In the rows, zero is written as 128.
Each path below is one point turned by a fixed rotation once a step. After each direction that follows a path, write how fast that rotation turns it, in deg/step (0 if it stays still).
Each turn is a multiple of 5 degrees from 10 to 175, or 0.
Each row of a path follows its step; steps can be skipped.
Rotation 1:
step 0: [134 129 126 126 121 136 120 146 141 114 132 126 133 129 137 130 139 116
 124 131 129 139 136 124 139 125 140 132 120]
step 1: [124 136 126 132 137 125 124 122 142 123 133 129 138 131 132 140 139 151
 127 120 135 125 126 113 126 124 129 119 127]
step 2: [134 126 137 114 134 148 131 136 124 125 132 127 138 118 141 126 137 126
 134 117 126 121 142 131 123 127 130 126 116]
step 3: [118 126 124 139 138 123 130 127 141 108 118 129 133 124 124 118 134 127
 129 121 132 126 145 122 130 121 143 125 132]
step 4: [133 132 133 111 129 128 136 116 150 134 138 120 134 125 133 131 136 124
 127 129 136 111 135 129 136 124 125 128 126]
step 5: [133 135 123 133 126 135 126 123 130 126 112 134 131 111 131 112 131 130
 131 124 120 114 138 115 117 123 118 124 131]
step 6: [121 128 129 116 121 126 140 140 140 117 132 123 124 118 122 129 121 116
 122 134 135 127 144 115 129 128 126 140 128]
step 7: [126 128 116 133 119 126 111 116 135 127 132 116 128 125 124 139 136 127
 137 129 128 116 132 112 131 119 117 120 133]
step 8: [142 128 125 119 123 144 128 131 135 110 126 129 125 115 138 131 124 123
 124 128 130 128 118 119 119 125 119 134 113]
step 9: [111 117 125 129 139 130 112 136 135 122 134 124 126 127 118 127 126 128
 121 116 129 128 134 108 119 129 126 124 129]
step 10: [137 114 128 119 127 142 124 121 134 112 134 111 137 142 132 134 126 131
 135 131 132 122 136 131 132 125 125 134 121]
step 11: [135 127 134 137 134 127 118 132 142 116 116 114 136 120 128 117 133 128
 120 120 126 121 115 125 116 128 129 116 127]
Directions:
[123 128 132 129 126 127 130 131 121 124 129 122 128 128 128 129 125 131
 130 126 126 127 137 130 127 130 126 130 128] | 100
[130 128 129 134 129 129 128 129 125 125 134 129 134 123 129 121 125 126
 127 134 128 131 127 129 128 123 127 127 127] | 130
[125 124 126 126 125 124 126 131 126 126 127 131 123 126 128 127 127 127
 128 129 129 125 125 127 134 125 118 129 126] | 35
[128 129 127 128 131 120 131 134 135 126 133 128 126 125 125 130 124 131
 126 125 129 128 126 130 126 127 129 129 131] | 135
[122 131 132 127 127 125 126 126 129 126 124 126 127 125 127 125 129 130
 124 132 137 132 126 126 126 131 131 129 124] | 135
[126 134 125 119 129 127 126 127 127 122 129 128 133 128 127 126 127 126
 130 126 124 128 126 126 130 131 128 125 131] | 0
Rotation 2:
step 0: [122 128 124 131 123 135 135 144 119 133 125 124 141 123 126 122 134 133
 132 144 133 139 130 138 124 119 124 115 125]
step 1: [120 139 136 117 137 132 128 139 134 125 120 141 142 130 134 127 125 129
 121 118 135 130 138 137 121 116 125 126 123]
step 2: [121 148 128 125 126 122 130 135 137 128 141 122 129 127 125 137 116 125
 112 132 125 121 138 135 134 128 130 139 129]
step 3: [124 126 125 132 116 132 135 122 126 115 129 125 136 130 126 134 109 112
 121 143 134 124 119 132 130 133 130 124 127]
step 4: [129 111 133 118 130 131 132 136 135 122 128 136 124 133 119 138 119 113
 126 117 132 132 122 117 127 132 133 117 123]
step 5: [126 127 118 129 127 124 130 130 122 131 122 134 113 118 118 145 135 119
 125 121 113 132 138 122 137 125 132 126 137]
step 6: [126 119 130 142 133 130 129 117 115 122 121 132 119 108 136 127 128 124
 122 128 123 128 130 135 116 134 131 134 132]
step 7: [134 116 142 130 145 136 131 136 133 128 131 120 121 118 138 119 133 124
 135 125 128 129 121 134 139 133 129 138 124]
step 8: [133 125 120 131 127 129 133 126 132 127 129 135 132 127 126 126 142 132
 135 124 135 126 125 137 151 127 111 136 140]
step 9: [121 125 131 136 124 128 122 124 132 129 140 145 128 128 122 123 145 136
 119 139 142 126 126 126 117 131 119 129 133]
step 10: [119 131 133 131 129 130 114 137 128 127 135 125 126 126 134 124 137 135
 121 138 132 130 118 124 135 110 135 116 114]
step 11: [127 130 123 129 132 116 140 126 125 126 128 126 142 124 128 124 118 142
 124 121 138 129 135 131 137 109 133 116 127]
Directions:
[127 127 128 126 122 128 129 127 131 127 134 131 127 135 126 127 128 125
 130 128 129 124 120 130 131 133 126 131 130] | 70
[132 128 131 125 124 130 132 129 126 127 122 128 127 128 127 135 123 126
 123 128 126 125 127 124 127 130 132 129 130] | 35
[133 128 121 132 124 122 129 131 124 127 127 126 130 127 124 130 129 131
 128 130 125 127 129 134 133 128 128 128 127] | 130
[127 127 123 127 126 129 131 123 134 124 132 128 131 130 126 126 126 125
 124 127 123 131 131 126 128 125 133 128 122] | 40
Rotation 3:
step 0: [119 126 131 134 131 135 138 122 118 139 122 132 124 127 127 132 133 149
 127 130 122 139 136 127 121 118 104 121 139]
step 1: [128 124 117 110 135 129 116 130 133 149 131 123 126 147 132 119 135 125
 122 115 134 125 133 130 132 141 138 128 124]
step 2: [133 130 150 130 129 136 130 121 124 127 123 141 111 122 134 131 127 118
 139 138 127 136 137 115 115 139 123 134 139]
step 3: [130 134 128 132 115 132 125 135 129 136 114 136 131 131 103 120 137 130
 126 116 128 114 120 129 135 136 137 113 121]
step 4: [112 140 114 125 134 142 134 112 123 123 130 132 119 127 134 135 126 127
 128 132 111 128 126 116 135 128 120 135 143]
step 5: [123 120 123 130 132 123 126 118 138 140 122 127 131 129 124 126 132 143
 131 113 142 126 123 122 111 139 120 124 106]
step 6: [121 126 142 122 142 137 135 145 113 129 134 119 119 138 127 144 131 120
 125 130 126 130 135 116 137 140 121 130 135]
step 7: [133 124 144 119 126 142 125 120 133 136 120 141 124 135 122 105 129 148
 132 121 133 130 123 131 127 118 129 123 131]
step 8: [132 134 111 130 129 132 124 129 122 150 120 129 127 129 123 132 140 114
 113 141 117 132 133 118 129 140 127 132 138]
step 9: [120 135 126 123 123 125 129 121 128 124 130 142 124 131 133 120 125 129
 156 111 130 122 133 120 114 139 130 117 131]
step 10: [117 126 134 142 133 136 125 125 129 127 118 127 109 132 114 147 138 127
 111 131 127 116 129 127 130 135 133 129 119]
step 11: [131 134 126 117 129 141 129 125 118 127 126 126 128 124 133 117 125 141
 143 116 126 134 111 118 147 136 114 129 121]
Directions:
[129 125 120 126 128 126 130 123 130 135 130 129 129 127 127 128 126 131
 128 129 121 133 125 131 131 127 127 126 131] | 95
[127 130 132 129 128 123 132 135 127 129 129 130 133 125 123 131 126 128
 132 126 125 131 129 125 124 132 128 123 129] | 115
[126 128 127 129 129 134 127 127 124 121 130 128 131 131 131 128 127 126
 134 127 126 136 125 130 128 132 128 131 132] | 155
[126 130 122 134 129 128 133 124 125 123 128 127 125 124 125 131 124 130
 128 124 129 125 125 126 130 130 131 129 124] | 60
Rotation 4:
step 0: [129 111 138 126 118 128 120 127 134 111 127 132 136 124 131 134 120 132
 144 129 138 132 143 128 151 126 127 114 136]
step 1: [145 123 138 141 120 138 124 132 115 127 139 140 120 132 100 135 122 125
 132 128 121 119 126 133 138 119 126 126 136]
step 2: [144 138 126 129 127 131 119 143 122 134 139 143 125 136 144 131 125 133
 141 135 128 129 124 114 133 108 124 122 113]
step 3: [134 132 121 121 116 132 118 128 123 117 134 117 138 126 131 135 128 123
 121 126 124 129  95 111 137 124 134 122 132]
step 4: [111 139 136 134 128 121 126 140 125 125 135 117 129 116 131 121 127 140
 127 129 112 113 111 136 125 118 114 116 129]
step 5: [120 107 118 131 142 130 120 152 125 131 121 115 124 113 126 114 136 134
 127 134 133 140 121 126 137 123 127 125 123]
step 6: [129 121 107 136 120 142 118 129 113 128 129 112 129 129 130 127 142 130
 112 124 119 125 135 147 117 122 130 136 126]
step 7: [115 121 125 104 119 136 125 136 126 114 119 129 130 139 146 126 131 136
 141 139 130 127 135 144 124 127 124 139 128]
step 8: [128 120 134 127 126 145 127 124 131 116 127 123 148 128 114 130 119 130
 123 135 135 134 133 132 138 126 116 149 148]
step 9: [134 130 149 134 133 137 131 126 132 133 125 135 124 136 132 136 136 135
 121 139 124 118 145 137 142 102 125 129 133]
step 10: [123 125 125 126 122 134 119 125 129 125 122 143 115 135 125 135 123 114
 129 136 133 146 124 111 132 100 136 130 134]
step 11: [127 139 126 142 106 112 128 116 123 124 134 124 144 126 133 135 118 121
 132 125 115 130 124 129 140 108 128 129 123]
Directions:
[120 130 127 131 129 121 125 128 127 127 125 126 125 127 127 129 127 128
 124 123 127 134 130 130 131 125 131 124 127] | 60
[126 124 128 131 130 127 126 130 127 132 131 128 136 126 131 130 123 129
 129 129 129 134 130 123 128 129 130 133 125] | 130
[130 130 130 127 129 122 123 127 125 128 130 129 129 133 126 128 124 122
 128 134 128 123 131 123 131 125 129 125 129] | 40
[124 127 130 130 128 125 134 130 126 123 127 127 131 127 122 126 123 126
 132 126 131 124 125 131 131 127 124 131 124] | 100
[128 126 123 125 135 130 132 125 125 129 125 123 127 130 130 131 121 130
 126 132 128 129 129 132 127 127 126 126 131] | 35
[127 129 130 125 129 128 131 133 127 125 128 131 127 127 133 121 127 129
 129 130 136 131 130 127 125 125 131 123 128] | 145
